Each row is where one point has got to under a steady rotation. How many steps took it there?
The counts run from 0 to 189.
-3.15 -1.06 2.09 -0.02 2.68 -1.10 0.27 -0.45 2.59 2.37 -0.07 -1.03 -0.17
 -3.70 3.09 0.66 -0.95 1.00 1.52 4.16 0.15 1.15 0.73 1.64 -2.67 0.97
 2.71 1.45 -1.95 -1.06 -2.00 -1.27 -> 102
2.75 2.21 1.19 -0.58 1.78 -1.42 -2.10 0.16 0.70 -1.96 2.23 -0.82 1.61
 0.30 -0.24 0.26 2.30 -0.47 0.71 -1.84 -1.13 2.24 2.18 -1.72 5.44 -2.04
 -2.31 2.81 0.12 0.64 -1.56 1.70 -> 50
0.67 1.39 -1.43 0.29 0.69 -2.12 1.74 -2.02 0.90 2.06 1.31 -1.33 0.64
 0.38 -0.42 0.91 0.84 0.32 0.16 4.48 0.43 3.85 -0.94 0.56 0.71 2.51
 -0.34 -2.05 -3.85 1.27 -4.39 -0.72 -> 10
1.28 -1.58 2.45 0.81 0.24 -1.13 -1.69 0.40 0.30 3.41 3.11 -3.04 1.45
 0.24 0.54 1.92 -1.94 2.60 1.95 3.62 -1.89 0.55 -1.52 3.07 0.09 1.98
 -1.09 0.78 -3.64 1.30 1.03 -0.08 -> 186
-1.56 -2.62 2.61 3.07 -0.07 -3.24 -0.69 2.34 0.34 4.72 1.45 -2.23 0.16
 -0.19 -0.79 2.03 0.29 2.47 -1.30 -0.30 1.06 2.09 -2.96 2.19 1.98 -0.32
 -1.24 1.95 -0.64 0.87 -0.70 -0.08 -> 175
-4.28 -0.46 -0.29 -0.16 0.34 -0.20 -1.51 -2.06 -1.11 -1.07 0.79 -0.08
 -2.07 -1.92 2.88 4.20 0.47 0.83 -0.53 1.73 1.58 3.70 0.20 3.45 0.39
 -0.26 -0.45 1.32 -2.50 -1.73 -2.86 -0.87 -> 97
-0.65 3.89 -0.08 2.29 2.23 0.31 0.75 1.94 0.51 2.45 -2.04 -1.27 0.13
 -1.47 1.79 -3.26 0.81 -0.63 -3.04 -2.37 -2.66 1.17 -0.02 0.25 1.16 2.96
 -1.45 4.14 0.22 -1.92 -0.95 -0.73 -> 138
0.33 2.89 -1.89 0.56 1.56 5.28 0.40 0.15 1.21 -1.58 0.85 -0.24 1.77
 -2.10 1.00 1.09 2.53 -2.76 -1.25 0.58 -1.47 0.91 1.71 -0.59 2.12 2.05
 -0.23 4.11 -3.03 -2.23 -0.13 -2.24 -> 126
-2.79 -0.53 1.31 -0.71 1.76 -1.95 0.97 -2.50 1.93 0.08 -0.54 -2.00 -1.13
 -1.01 3.50 1.50 0.85 -0.26 1.42 2.51 -0.96 2.44 1.24 0.87 -2.22 1.44
 0.81 -0.20 -5.05 -3.27 -1.78 -2.33 -> 104
-0.69 0.59 1.29 -0.31 2.94 -1.71 -0.73 2.32 0.47 1.56 0.17 0.70 -0.20
 -0.63 3.14 3.85 -0.66 0.10 1.26 3.97 2.48 0.73 0.33 4.37 -0.05 -1.90
 0.54 2.82 -0.84 0.95 -0.30 -2.10 -> 91
-4.04 0.22 0.91 1.87 1.31 -0.46 2.03 -1.54 2.68 0.88 0.43 0.16 -1.08
 -0.15 0.27 1.80 2.28 -0.52 -1.13 4.47 0.56 2.11 -2.24 -1.00 2.96 0.86
 -0.25 -1.59 -4.68 -1.18 -1.71 -0.45 -> 3
2.43 0.23 -1.34 0.81 1.09 -2.68 1.13 -0.27 2.89 1.49 0.30 -2.63 2.75
 -4.26 -2.10 -1.65 0.28 -0.49 0.87 0.57 0.60 3.02 1.92 -0.95 -0.48 1.55
 0.90 2.66 -2.75 -3.29 -2.32 -0.74 -> 28
-2.15 1.39 5.58 0.50 2.81 -2.34 1.28 1.00 0.15 1.30 3.64 0.70 0.85 1.72
 2.01 2.83 -2.36 1.63 0.53 2.61 -0.25 -0.87 -0.69 2.80 0.41 -0.30 -0.71
 1.69 -0.60 0.39 0.03 -0.32 -> 82
0.49 0.54 -1.00 0.88 2.25 -2.64 2.80 -0.34 1.70 2.17 2.08 -0.82 1.18
 -1.56 -0.55 -0.26 0.21 0.69 0.55 4.99 0.41 3.22 -1.37 0.48 -0.50 2.83
 -1.16 -1.54 -2.45 1.76 -4.14 -0.13 -> 9
0.87 3.65 1.78 0.22 -2.21 -3.05 1.09 -2.67 0.34 0.47 1.94 -1.07 1.17
 -1.11 -0.63 2.39 -1.67 2.10 -2.47 1.03 1.16 0.62 -1.40 -1.36 2.14 -0.88
 -3.74 2.82 -0.21 -2.65 -1.53 3.39 -> 161
4.40 2.29 2.57 -1.37 1.50 -1.09 -0.35 -0.72 1.38 -0.26 2.04 -2.78 1.82
 1.90 -1.88 -1.10 0.33 1.55 0.38 -1.45 -1.01 1.18 2.58 -3.84 2.89 0.43
 -0.19 2.95 -2.52 -0.27 -1.03 1.41 -> 48
-1.33 3.09 -0.54 1.78 1.77 0.71 0.01 1.42 1.82 0.95 -1.59 0.24 -0.08
 -2.97 1.07 -0.95 3.37 -2.14 -2.50 -1.83 -1.07 1.63 0.24 -2.34 4.00 0.23
 0.43 4.39 0.92 0.05 -2.79 -0.17 -> 136
1.56 4.97 -0.92 -0.78 -0.30 -0.99 0.48 -0.10 -0.48 0.20 0.44 -3.32 0.98
 3.39 -2.31 1.88 2.08 0.18 -2.75 0.07 -0.97 1.51 -1.90 -2.49 2.25 0.42
 -3.53 2.06 -1.83 0.15 -1.29 2.19 -> 152
0.85 2.05 -1.20 0.39 2.77 4.00 -0.06 0.33 -0.50 0.86 1.61 -0.63 1.02
 -1.47 2.16 0.69 0.37 -0.37 -0.67 1.09 -3.50 2.17 0.91 3.49 -0.03 4.90
 -0.50 2.56 -1.35 1.29 -1.85 -2.35 -> 119
-3.02 -0.21 1.06 2.06 2.81 0.05 2.06 -0.11 3.20 0.42 0.30 1.31 -1.54
 -0.52 0.84 1.47 2.47 -1.45 -1.43 3.62 0.47 2.48 -2.72 1.23 3.46 0.28
 -2.08 -1.01 -4.06 -0.73 -0.33 -0.65 -> 4
-0.51 -1.94 2.94 2.02 0.57 -4.92 -1.12 1.88 0.83 5.37 0.02 -2.06 -0.92
 -1.05 0.69 0.90 -0.41 2.51 -0.23 1.25 0.72 2.18 -2.49 2.72 1.09 -0.79
 -1.58 1.39 -0.37 1.56 -0.89 0.48 -> 176
-0.02 0.10 -0.04 -0.62 3.77 0.80 0.76 0.69 1.03 2.73 -0.38 -2.49 -0.39
 0.21 2.30 -0.06 1.74 -0.09 0.83 2.70 -1.77 2.61 1.23 2.14 -1.36 3.03
 1.87 0.28 -3.31 2.31 -2.12 -3.37 -> 111
-1.27 3.52 -0.57 2.47 2.09 0.31 0.13 1.89 0.95 2.09 -2.02 -0.31 0.79
 -1.49 1.60 -1.79 2.70 -2.25 -2.10 -2.94 -2.30 1.07 0.37 -0.32 3.20 1.71
 -0.05 4.35 0.05 -1.33 -1.78 -1.78 -> 137
-3.71 2.00 1.86 -1.33 0.59 -4.21 -2.15 -1.40 -1.10 0.20 0.83 -1.77 -1.16
 3.97 0.99 3.22 -0.04 2.16 0.28 2.04 -0.91 0.85 -1.23 -0.32 1.96 -1.36
 -0.37 0.18 -1.54 1.44 -2.39 2.49 -> 77
0.29 0.69 -0.43 1.85 3.56 -2.11 3.55 1.34 1.62 2.01 2.17 -0.71 1.29
 -1.17 -0.32 -0.59 -0.98 1.18 -0.24 4.37 0.63 2.62 -1.98 1.89 -1.37 4.00
 -2.30 -0.80 -2.60 1.10 -2.42 -0.86 -> 8
-1.11 2.55 2.71 -1.56 1.11 -4.22 0.48 -0.86 -0.43 0.47 1.92 -1.18 2.16
 2.67 2.68 3.48 -1.58 0.74 2.10 4.41 -0.50 0.52 0.39 2.66 -1.34 -1.48
 -1.54 0.26 -1.15 -0.18 -1.06 0.43 -> 84
1.64 2.12 -0.45 -0.35 2.81 3.87 0.08 -0.27 0.57 1.50 1.64 -0.80 1.25
 -2.96 2.50 -0.85 -0.95 0.54 -0.26 2.94 -2.30 1.82 1.56 2.02 -1.32 4.49
 0.18 2.44 -0.12 1.50 -2.46 -0.74 -> 120
-1.09 1.97 4.55 -0.75 2.24 -3.79 1.14 0.55 0.44 0.72 2.25 0.13 1.50 1.16
 3.35 2.14 -1.96 1.31 1.55 3.47 -0.08 -0.12 -0.12 3.00 -0.78 -0.85 -1.97
 0.86 -0.04 0.86 -0.63 0.46 -> 83
2.02 -0.22 -0.83 1.19 0.21 -2.34 0.73 -1.82 1.55 1.43 1.16 -3.02 2.21
 -2.60 -1.82 -1.97 1.12 0.17 -0.01 -0.58 0.23 4.66 2.63 -1.11 1.12 1.70
 0.43 1.82 -3.45 -3.76 -3.04 -0.68 -> 29
-2.23 -0.09 -1.07 -1.51 0.59 -3.53 -0.01 -1.50 -0.21 -1.47 2.35 -0.40
 0.19 -2.73 2.24 3.44 -1.25 1.77 0.44 3.30 2.31 1.82 0.73 0.17 -1.27
 -0.77 0.51 1.53 -2.50 -1.51 -3.44 -0.77 -> 95
1.58 -0.81 -0.88 0.94 0.56 -1.49 -0.52 -2.14 1.46 0.35 0.62 -2.08 0.45
 -3.04 -1.39 -1.90 2.25 -0.29 -0.97 -1.03 0.44 5.60 1.87 -0.39 1.96 0.90
 -0.77 1.13 -3.16 -2.87 -3.21 0.68 -> 30
2.13 5.31 -0.23 -1.16 -0.07 -3.00 1.50 -0.01 0.19 0.55 -0.29 -3.20 2.01
 2.36 -1.02 0.07 2.11 -0.05 -1.87 0.94 -1.09 1.68 -0.56 -2.12 1.08 -0.09
 -4.15 1.48 -0.49 0.62 -1.78 2.39 -> 151
-4.34 -1.02 0.43 1.30 2.22 1.39 -1.38 0.79 0.42 2.57 0.85 -0.57 -0.97
 -2.42 1.64 3.21 -1.32 1.08 0.37 3.01 0.05 1.11 -0.66 3.81 -1.68 2.27
 2.95 3.09 -2.14 -0.52 -0.65 -1.63 -> 100
0.19 3.80 1.37 -0.12 -0.37 -0.58 -3.86 -1.16 -0.25 -1.33 0.13 -1.37 0.21
 1.81 -0.08 1.64 -1.02 0.65 -0.38 -1.42 -0.19 0.33 1.39 -1.72 4.13 -1.93
 -0.51 5.01 -1.66 -3.30 1.31 2.24 -> 59
-0.64 4.42 -1.06 0.94 0.92 -1.24 0.40 0.74 0.79 2.39 -0.96 -3.23 2.26
 -1.30 -0.06 -2.85 0.04 0.41 -1.44 -0.67 -3.15 0.61 -0.55 -2.50 -1.33
 3.30 -1.10 3.22 0.43 -1.02 -2.38 1.75 -> 140
-0.96 3.63 1.19 1.56 1.18 2.76 0.05 0.55 1.79 1.61 -2.03 -1.67 -0.35
 1.76 -1.54 0.15 2.96 -1.48 -3.08 -0.83 -2.93 0.57 -1.93 -1.32 3.60 1.16
 -1.85 3.25 -1.66 -0.27 0.55 1.79 -> 145
0.84 -0.45 -0.36 1.86 -0.53 3.67 0.08 -2.80 2.06 0.55 2.12 -0.54 0.72
 -2.87 -2.53 1.27 1.81 -0.80 -0.81 2.46 0.73 4.34 1.25 1.39 2.77 1.14
 0.92 1.70 -3.21 -1.74 -1.83 0.96 -> 22
-0.03 0.62 1.59 0.17 -1.53 -6.28 -0.06 -0.78 1.83 1.97 -0.65 -2.93 0.53
 0.02 -0.19 2.58 1.28 0.49 -0.09 1.37 1.16 1.44 -1.42 -1.31 1.16 -3.20
 -1.97 1.65 -2.88 -3.32 -0.37 0.84 -> 170
3.45 2.51 -0.75 1.60 0.10 -1.35 1.60 -2.19 1.09 2.56 0.93 0.08 1.52
 -1.54 0.63 -0.49 -1.09 -1.10 0.82 3.43 -0.65 2.51 1.39 4.06 0.25 2.75
 -0.46 0.18 -2.65 -2.03 -2.29 -1.57 -> 18
0.54 -1.02 -2.24 2.54 1.67 1.51 -2.74 0.98 1.62 1.94 -0.32 -1.63 -1.27
 -1.86 -2.84 -0.73 1.45 -0.32 -1.17 -2.51 -1.62 3.63 0.14 1.46 3.33 2.50
 0.82 3.51 -2.34 -0.97 -1.26 0.28 -> 33
-3.16 1.84 -0.55 1.34 0.82 -0.85 1.19 -0.57 1.24 2.87 -0.53 -2.27 -1.04
 -0.09 1.45 -0.29 -1.39 1.32 -0.78 5.69 0.73 2.08 -2.45 0.44 -1.87 3.28
 -1.44 -0.54 -3.89 -1.62 -0.30 1.25 -> 0
-3.22 -0.80 -0.48 -1.30 2.90 -0.69 0.25 -1.89 2.06 -1.78 0.17 -2.08
 -1.87 -2.14 2.88 1.72 1.02 -0.52 0.89 2.30 -1.35 3.08 0.90 0.89 -2.04
 1.26 -1.42 0.02 -5.10 -2.66 -0.96 -0.86 -> 105
0.84 -1.26 -0.37 2.38 2.90 1.31 -2.00 1.36 2.69 2.87 -0.26 -1.49 -1.21
 -3.43 -2.36 -1.97 0.00 0.54 -1.18 -1.75 -1.78 2.58 0.25 1.39 2.68 2.72
 1.06 4.03 -0.68 -0.02 -1.03 1.30 -> 34
1.66 -0.59 -0.67 2.08 1.44 1.72 -0.69 0.26 3.07 2.47 -0.15 -0.19 1.00
 -3.55 -1.22 0.26 2.88 -3.22 0.34 2.49 0.06 3.62 0.80 3.37 3.45 -0.68
 0.89 2.83 -1.55 -0.86 -0.91 -0.82 -> 24
1.27 0.80 -1.16 -2.86 4.70 -0.21 1.07 -0.59 2.54 -0.34 -0.13 -2.01 -1.40
 -1.72 2.11 0.33 -0.09 0.77 0.62 2.80 -1.58 1.70 1.39 -0.92 -1.55 3.56
 0.67 0.74 -4.42 1.47 -2.70 -1.67 -> 113
2.55 1.35 0.81 0.04 2.02 -2.88 -1.22 -1.89 3.05 1.00 -1.42 -2.39 -0.38
 -1.29 -0.13 -3.03 0.11 -0.17 0.79 -1.48 -4.06 2.47 2.33 -0.45 1.92 2.15
 -1.21 1.80 -2.61 -1.85 -1.32 1.81 -> 38
1.99 3.67 2.39 1.84 -0.06 -0.83 0.70 1.48 -0.04 3.90 0.38 0.47 0.93 1.56
 -0.33 1.93 0.69 -0.14 -2.96 -0.22 0.53 0.31 -1.66 1.22 4.61 -0.60 -0.79
 3.78 1.00 1.42 -1.02 -0.07 -> 156
